In the rows, zero is written as 128.
Each path below is one point turned by a fixed rotation once a step. After each direction that follows a path, write how fast that rotation turns it, in degrees per step (0 if it stays still).
Each turn is a multiple of 5 degrees from 10 to 175, or 0.
Each row of a path follows its step; steps can be skipped.
Path 1:
step 0: [112 131 134 121 127 125 134 122 133 121 128 124 127 121 129 123 135 129
 129 122 135 129 130 123 119 131 128 131 132 134 133 126 125 131 124 136
 124 125 132 133 123 128 121 130 127 132 130 117 128 127 131 129 124 138
 131 121 133 126 113 128 137]
step 1: [124 130 131 120 132 126 128 132 121 132 119 130 134 122 124 128 119 115
 131 125 135 119 119 133 133 134 124 132 125 128 126 118 128 127 125 128
 123 139 138 137 131 125 129 135 125 131 129 120 129 121 136 123 121 129
 128 121 123 127 120 128 127]
step 2: [122 130 119 118 129 128 136 129 125 119 121 127 128 131 134 123 133 122
 128 131 131 136 121 128 125 118 132 128 137 132 127 128 125 131 124 137
 118 133 126 131 134 125 123 127 120 137 136 125 125 123 130 124 124 131
 119 120 127 123 128 120 121]
step 4: [110 131 134 121 135 125 127 124 134 118 127 128 132 128 130 123 126 118
 136 125 134 126 121 133 122 123 128 130 129 129 118 126 127 126 128 131
 130 129 122 130 128 124 120 123 132 124 126 125 131 116 130 129 126 133
 123 122 123 127 119 129 139]
step 5: [124 129 125 126 126 122 132 131 130 132 126 136 133 119 121 128 124 124
 112 128 133 126 120 130 132 122 122 122 128 136 125 122 132 132 129 128
 119 130 125 137 134 129 122 134 127 138 130 121 131 117 134 126 121 123
 129 118 127 122 128 131 134]
step 6: [127 123 127 118 132 131 130 126 126 125 126 122 133 122 133 124 130 124
 138 131 131 126 119 127 128 119 125 127 132 130 124 126 122 135 119 140
 122 122 120 129 115 124 123 126 125 131 131 119 126 126 132 119 126 122
 131 115 126 121 134 126 122]
step 8: [119 131 140 111 131 131 132 128 130 117 130 134 129 116 122 129 123 121
 124 121 131 124 126 130 123 127 125 129 124 128 127 119 122 133 135 134
 128 135 123 136 125 120 127 126 133 126 133 123 127 125 129 127 123 132
 125 121 124 130 126 122 125]
step 9: [121 134 119 126 130 117 140 127 127 125 122 131 124 127 125 130 121 123
 127 135 126 127 114 139 123 127 117 128 138 139 129 128 129 130 125 128
 125 128 132 138 126 126 129 127 128 134 126 120 129 124 137 125 122 122
 122 122 127 127 130 128 122]
step 10: [124 139 123 117 124 135 135 131 134 123 135 135 132 125 128 116 130 124
 136 129 131 132 124 127 129 128 130 125 128 133 132 119 124 126 123 139
 131 129 126 128 120 133 117 130 121 133 121 125 129 123 126 124 125 126
 127 117 124 122 133 125 121]
step 13: [120 124 120 121 125 131 137 125 123 127 126 128 130 120 125 125 124 128
 129 128 130 131 116 126 116 124 128 131 129 133 129 128 134 129 119 135
 114 123 131 140 127 130 126 127 129 146 127 122 129 130 131 130 132 130
 129 118 128 129 126 128 125]
step 14: [122 134 123 117 130 140 133 129 124 129 124 130 131 132 129 126 127 114
 140 131 133 124 133 126 129 136 128 127 126 134 124 121 123 130 120 131
 125 132 124 137 126 124 121 131 132 129 121 123 126 125 130 122 120 126
 127 124 137 118 129 131 125]
Speeds:
[130 127 127 129 128 128 129 126 129 127 128 128 128 127 127 126 129 127
 132 129 126 129 130 129 129 129 129 126 128 129 131 128 126 125 125 130
 126 125 127 128 128 129 127 128 130 129 128 128 129 129 125 126 129 126
 128 128 129 128 127 126 129] : 100
[128 126 128 127 127 127 128 130 129 128 129 126 130 130 130 131 127 128
 131 129 129 128 126 129 127 127 127 131 127 129 127 128 127 126 127 130
 128 128 127 129 128 124 129 127 129 130 129 130 129 130 128 129 129 128
 128 127 125 131 128 127 128] : 155
Path 2:
step 0: [122 116 131 135 132 129 132 123 124 128 129 120 132 122 121 138 134 134
 130 128 128 128 119 124 130 127 134 127 122 127 125 127 131 129 136 126
 126 117 137 125 129 138 120 116 126 138 129 130 116 132 128 131 133 129
 119 129 133 126 128 127 133]
step 1: [133 128 133 137 127 122 131 127 131 122 134 133 134 125 124 135 126 133
 118 129 133 130 129 134 127 128 131 139 133 121 129 138 134 122 125 116
 132 121 128 123 122 136 118 127 136 128 118 131 124 125 127 124 135 129
 127 122 131 135 134 135 126]
step 2: [138 131 125 116 131 127 123 124 133 121 130 132 133 122 126 138 130 129
 125 134 123 127 114 130 125 134 125 132 129 126 125 136 140 135 125 128
 126 136 135 131 131 138 122 118 122 132 127 127 126 121 130 129 129 124
 130 129 130 135 138 121 132]
step 3: [126 124 121 128 130 128 126 129 130 139 133 120 127 127 124 123 122 131
 117 133 126 132 129 132 129 132 135 137 124 121 130 130 135 132 132 126
 128 130 133 135 131 127 125 114 127 143 119 123 122 124 132 134 138 126
 121 122 136 120 131 129 126]
step 4: [132 136 123 132 135 127 132 131 128 126 131 123 126 135 123 128 129 131
 123 124 121 125 136 119 134 139 126 134 131 127 127 144 139 130 125 130
 131 126 128 128 126 135 121 130 140 128 119 121 121 127 140 126 132 118
 128 128 126 133 128 130 128]
step 5: [134 120 122 117 123 130 125 133 128 115 128 117 124 121 117 125 134 128
 120 128 126 127 121 124 119 127 130 126 125 127 129 130 127 132 123 133
 127 124 133 133 125 138 124 126 131 136 129 116 124 131 129 126 122 114
 127 124 132 130 134 128 124]
step 10: [128 135 120 127 130 128 137 128 120 123 124 123 127 132 117 134 132 131
 127 134 121 125 120 131 124 129 127 134 133 115 121 127 135 124 110 131
 125 126 134 122 131 134 127 120 135 131 130 135 133 127 120 133 133 123
 127 127 131 131 128 131 135]
step 11: [131 129 129 128 130 129 129 131 136 128 136 130 134 125 127 129 124 134
 126 124 123 140 119 126 126 124 132 129 135 132 129 120 128 132 115 124
 130 129 138 128 129 130 124 121 137 128 129 126 127 118 132 142 132 121
 112 121 128 121 130 128 125]
step 12: [127 130 124 132 132 135 126 130 120 128 133 128 137 125 121 121 127 143
 126 123 118 128 129 126 134 126 117 137 137 127 132 135 132 140 132 121
 127 122 135 121 132 133 123 126 123 131 133 125 127 123 126 132 133 122
 128 132 138 130 126 134 131]
step 13: [130 127 124 129 119 131 133 128 132 128 139 131 121 131 125 126 128 134
 126 131 130 123 129 137 125 134 129 136 133 119 135 127 127 132 114 127
 129 125 136 128 133 135 122 121 134 132 135 131 122 134 129 123 133 109
 129 134 128 135 129 127 120]
step 14: [135 132 134 124 132 136 130 128 130 128 138 131 130 126 136 129 134 124
 121 124 125 127 117 121 137 128 125 132 129 120 135 125 123 128 133 132
 131 128 143 131 123 128 122 120 133 129 122 122 131 123 133 130 124 115
 120 138 134 128 132 130 128]
Speeds:
[127 125 129 128 127 125 128 128 127 129 128 125 127 129 126 128 127 126
 128 129 129 129 127 128 126 132 129 129 130 128 128 126 127 130 127 128
 125 128 129 126 128 129 127 127 126 130 128 129 130 130 126 126 129 128
 128 126 130 127 127 130 128] : 145
[127 130 130 129 127 126 128 128 130 131 128 126 128 127 131 127 127 127
 128 128 128 128 128 127 128 126 127 129 128 129 130 129 129 128 129 128
 129 126 127 127 127 130 128 129 128 129 126 126 128 128 126 129 129 129
 126 131 132 125 128 129 129] : 130
Path 3:
step 0: [130 127 130 137 128 128 127 131 128 137 136 130 140 138 130 122 128 134
 127 123 130 135 124 121 121 127 139 132 125 125 131 131 129 125 132 137
 126 138 128 136 132 132 138 133 119 120 122 139 127 126 133 135 130 122
 135 129 127 125 128 129 132]
step 1: [111 122 119 143 133 134 125 130 137 126 123 129 131 131 138 130 131 131
 135 131 128 128 131 127 131 129 127 128 127 132 129 129 122 126 133 131
 130 136 119 129 129 122 138 122 126 131 124 124 137 122 127 136 128 124
 130 132 135 120 133 129 127]
step 2: [127 134 126 129 127 132 129 126 135 136 117 127 141 127 134 125 137 128
 125 128 131 133 126 132 128 125 140 125 125 125 129 130 129 122 128 123
 119 135 125 125 127 126 140 133 109 132 129 134 133 132 136 126 126 124
 132 120 127 125 128 131 129]
step 3: [115 127 118 134 123 126 123 135 123 129 123 124 132 133 137 118 133 139
 138 128 128 124 132 128 123 123 135 127 129 124 122 128 126 124 130 132
 124 128 120 128 130 128 137 135 132 120 127 128 137 123 125 132 123 133
 126 121 131 130 127 123 116]
step 4: [124 126 124 137 125 132 124 136 133 138 133 126 126 133 131 127 130 118
 132 129 123 130 123 128 129 132 138 120 123 131 125 135 130 133 130 132
 112 131 137 129 135 127 141 133 117 133 132 134 133 132 129 131 122 129
 126 133 131 128 125 126 129]
step 5: [124 112 125 132 126 136 119 132 128 131 128 125 127 128 129 119 132 135
 128 127 131 131 123 139 124 134 134 132 129 123 125 138 127 119 130 129
 133 134 121 130 125 118 134 136 129 126 122 135 131 125 131 131 118 129
 139 131 128 124 128 125 124]
step 6: [130 127 124 129 128 132 123 131 137 141 120 136 126 130 129 124 139 130
 132 128 121 117 122 133 129 124 126 123 129 133 131 130 126 131 128 131
 119 128 133 130 123 121 140 125 122 126 123 131 137 125 137 141 134 132
 127 125 131 127 129 125 128]
step 7: [129 131 119 128 122 130 133 132 137 131 133 129 129 129 129 115 134 128
 122 123 128 134 131 138 131 128 129 123 125 122 118 128 126 130 135 128
 129 133 115 130 130 122 134 140 123 125 127 136 132 127 130 131 126 117
 127 128 131 130 134 117 122]
step 10: [128 125 118 130 129 127 121 125 122 130 128 133 132 131 131 116 139 141
 129 126 132 131 122 129 121 131 127 126 134 136 128 126 134 126 124 122
 120 131 133 134 126 125 130 127 121 128 128 139 127 125 131 141 122 114
 131 125 130 124 126 128 125]
step 11: [123 129 123 134 128 133 129 127 139 131 139 127 126 137 130 122 132 134
 127 135 121 123 124 128 126 131 126 133 135 122 133 126 126 134 131 126
 120 134 119 140 132 120 138 124 121 120 134 126 142 125 126 127 130 126
 127 124 131 131 129 124 127]
step 12: [127 129 120 134 125 127 120 129 128 132 129 124 125 124 129 131 132 134
 133 125 128 140 130 135 132 130 144 128 129 129 132 134 131 132 135 121
 125 129 124 136 120 130 132 128 117 128 125 137 132 125 124 134 129 114
 122 124 127 119 128 123 131]
Speeds:
[127 130 127 128 128 127 130 127 130 127 128 127 127 127 129 129 126 127
 127 129 127 129 127 128 130 128 126 125 126 127 128 132 130 127 131 127
 127 127 128 127 127 128 127 128 125 126 129 129 128 126 130 127 126 128
 128 129 131 128 127 128 131] : 145
[127 127 128 128 126 129 130 128 129 130 126 127 127 129 130 130 128 128
 128 129 126 128 129 130 130 128 129 128 127 130 127 126 128 130 128 130
 128 128 130 131 127 128 128 127 129 128 130 124 128 126 127 129 129 129
 127 129 130 130 130 128 131] : 140
[128 128 127 129 129 127 127 128 128 127 130 128 129 130 127 126 126 128
 127 127 126 129 128 127 129 128 127 128 127 126 126 127 128 130 128 129
 127 127 127 127 131 129 131 126 127 127 128 127 126 126 127 130 128 126
 127 129 127 132 124 127 128] : 100
Path 4:
step 0: [122 134 133 122 125 134 129 127 117 127 128 125 132 132 130 123 128 129
 130 131 140 131 115 125 127 129 128 125 138 144 127 126 133 138 124 123
 125 137 121 130 129 128 125 142 125 128 122 128 133 130 128 129 127 120
 123 125 132 131 123 129 118]
step 1: [121 131 127 132 127 133 131 132 129 123 124 132 143 127 126 129 132 131
 138 125 123 122 124 122 131 124 136 124 127 133 127 123 132 141 132 127
 120 136 122 136 138 127 135 126 126 131 123 122 116 125 131 124 129 119
 127 134 128 129 128 137 124]
step 2: [131 134 131 134 124 131 127 127 134 125 117 128 124 121 122 138 132 128
 127 136 134 125 125 126 128 118 134 135 128 132 127 120 130 136 131 130
 126 136 128 125 135 121 131 126 132 130 124 127 124 128 127 128 132 117
 142 117 120 121 122 130 137]
step 5: [128 135 133 141 118 125 119 124 124 120 140 123 127 129 129 134 125 124
 126 134 121 132 128 131 135 135 132 126 123 130 114 140 126 123 121 134
 127 124 122 131 133 128 126 128 134 131 132 126 127 132 125 131 126 127
 124 131 125 128 135 138 118]
step 6: [119 135 137 127 124 125 131 125 125 124 137 123 134 122 121 128 128 120
 117 137 129 134 117 126 120 134 130 131 133 123 130 128 134 129 123 133
 136 132 126 124 123 133 132 131 133 124 129 120 126 142 130 137 134 126
 128 131 130 124 136 131 123]
step 8: [135 130 130 119 127 144 121 123 128 133 130 127 135 120 132 126 129 129
 131 125 129 128 124 128 135 123 130 134 126 129 134 123 140 124 124 129
 137 132 134 138 136 129 133 123 130 119 117 133 118 125 127 132 127 124
 136 128 133 123 126 130 129]
step 9: [138 123 119 130 130 122 117 116 137 132 123 129 135 128 126 132 125 124
 126 126 126 127 125 132 133 130 120 127 115 129 131 124 130 130 124 127
 131 132 137 134 139 125 137 140 132 131 122 128 119 133 133 125 126 131
 128 120 123 128 123 128 133]
step 10: [126 125 127 122 129 127 125 126 135 121 128 126 129 138 133 136 124 124
 124 139 135 130 123 129 129 130 130 127 126 135 141 128 132 131 120 130
 136 132 125 131 134 118 124 129 140 128 134 135 126 126 131 122 129 133
 118 120 129 139 119 119 134]
step 11: [123 131 131 132 127 125 131 131 129 123 131 130 133 138 134 133 116 132
 136 130 131 127 130 137 123 137 132 132 134 135 132 132 126 130 118 129
 122 121 130 143 123 125 130 137 136 138 128 123 122 123 123 130 125 124
 122 132 125 137 121 132 130]
step 12: [110 131 128 133 129 131 126 122 125 126 136 131 127 129 120 128 119 122
 134 126 132 127 125 124 122 130 138 134 119 132 123 123 133 131 125 137
 123 126 128 126 122 125 119 125 132 131 128 125 121 131 123 135 126 115
 134 126 129 139 124 128 123]
step 14: [137 132 132 122 119 132 133 138 127 134 127 126 132 123 128 135 138 121
 128 120 133 123 127 119 131 134 128 130 125 122 135 122 133 145 123 131
 119 130 131 125 133 131 130 119 135 123 133 132 125 127 130 134 125 126
 135 135 128 134 135 127 129]
Speeds:
[131 127 128 127 128 127 127 126 128 126 128 128 125 128 128 130 127 131
 128 130 128 127 126 127 129 128 127 129 127 128 128 129 127 128 128 128
 129 128 129 127 129 132 130 127 127 129 129 128 127 125 128 128 126 131
 128 127 128 130 127 128 131] : 60
[130 128 130 127 128 129 127 130 129 127 127 129 125 126 128 126 129 130
 127 129 129 127 126 127 127 129 126 128 129 129 126 128 129 129 132 129
 124 128 125 126 130 126 128 127 128 129 129 127 129 130 128 127 129 126
 127 130 127 128 128 131 128] : 25
[127 127 129 128 130 125 129 130 127 127 127 127 129 129 129 128 126 127
 128 129 129 128 126 129 126 129 128 128 128 129 126 130 127 125 128 133
 128 126 130 128 128 131 125 128 128 127 127 128 129 129 128 126 129 127
 129 128 128 130 130 129 127] : 55
Path 5:
step 0: [129 135 133 125 127 130 134 125 122 136 132 123 122 131 131 134 123 123
 124 126 125 129 135 132 120 124 130 121 131 123 134 128 137 140 130 131
 127 123 127 125 120 134 121 133 132 129 124 130 136 127 131 127 130 127
 129 122 143 131 134 121 133]
step 1: [125 136 142 121 129 118 130 129 131 133 127 125 119 130 127 129 126 124
 128 129 124 130 137 127 135 128 136 127 127 131 134 127 128 128 124 120
 134 125 129 128 131 126 119 127 130 124 125 119 125 126 116 123 130 116
 121 132 122 133 127 129 123]
step 3: [130 127 138 125 135 127 135 121 131 128 117 130 132 128 122 131 135 130
 128 125 126 127 123 130 135 128 138 133 127 125 132 127 123 123 136 132
 125 125 127 127 124 127 128 127 137 131 134 141 134 120 135 129 131 122
 131 120 125 121 125 132 119]
step 4: [129 134 123 128 127 130 128 125 129 127 124 135 130 130 128 130 130 122
 122 131 116 126 129 138 119 131 125 140 129 133 131 129 123 123 134 134
 130 132 121 136 121 128 119 137 130 126 125 135 125 130 117 126 123 132
 129 124 124 124 128 139 132]
step 5: [122 124 126 122 121 121 131 122 131 127 132 130 133 116 129 131 135 131
 125 128 122 128 132 121 127 136 123 121 128 128 119 133 128 132 131 133
 135 129 133 132 122 124 117 134 132 134 131 124 125 136 131 140 125 125
 125 129 130 123 135 132 124]
step 6: [127 125 131 117 129 139 131 120 132 128 138 126 129 130 127 137 129 132
 133 130 121 127 133 120 127 136 131 125 134 126 126 124 126 124 120 124
 125 130 123 134 134 128 128 132 128 134 116 128 133 121 129 126 115 134
 127 133 131 124 129 124 126]
step 7: [127 121 127 123 133 129 126 118 129 127 125 116 114 134 121 133 128 130
 119 131 134 120 134 131 126 122 126 127 121 133 126 128 127 129 122 128
 129 129 137 128 128 142 122 131 123 129 129 128 131 126 133 129 118 126
 129 122 129 136 131 131 128]
step 8: [125 134 127 126 127 133 136 125 126 132 133 124 123 128 124 129 129 114
 133 126 126 129 133 137 128 135 125 130 136 137 126 131 133 134 127 121
 125 122 142 122 130 133 133 134 132 125 131 124 133 125 124 130 132 121
 131 121 123 124 122 123 127]
step 9: [134 129 128 123 128 122 137 130 130 128 128 128 127 123 128 123 114 135
 130 119 124 135 133 141 125 127 130 131 121 135 126 121 124 131 125 123
 126 132 126 123 129 134 120 129 132 130 127 126 126 123 128 125 138 129
 126 130 129 123 132 126 114]
step 13: [136 124 131 130 115 126 121 123 124 118 136 129 123 118 120 134 129 124
 126 134 124 130 131 121 125 127 125 123 131 128 131 124 128 133 123 130
 129 130 125 137 129 133 125 127 132 125 122 131 117 125 125 132 122 125
 130 117 129 120 127 125 121]
step 14: [125 119 131 136 129 127 133 124 124 129 128 126 131 126 127 127 133 122
 130 122 123 123 126 125 139 131 128 125 130 133 136 130 125 127 127 126
 130 137 131 136 135 143 118 130 129 141 128 124 134 122 130 130 123 133
 124 129 131 133 122 122 125]
Speeds:
[127 128 129 126 128 129 125 130 129 125 127 129 130 131 128 132 129 129
 130 129 130 127 130 129 129 128 128 127 126 128 128 130 125 126 127 126
 127 127 129 126 129 129 128 127 127 128 127 128 130 129 129 129 129 127
 129 127 127 127 128 128 130] : 80
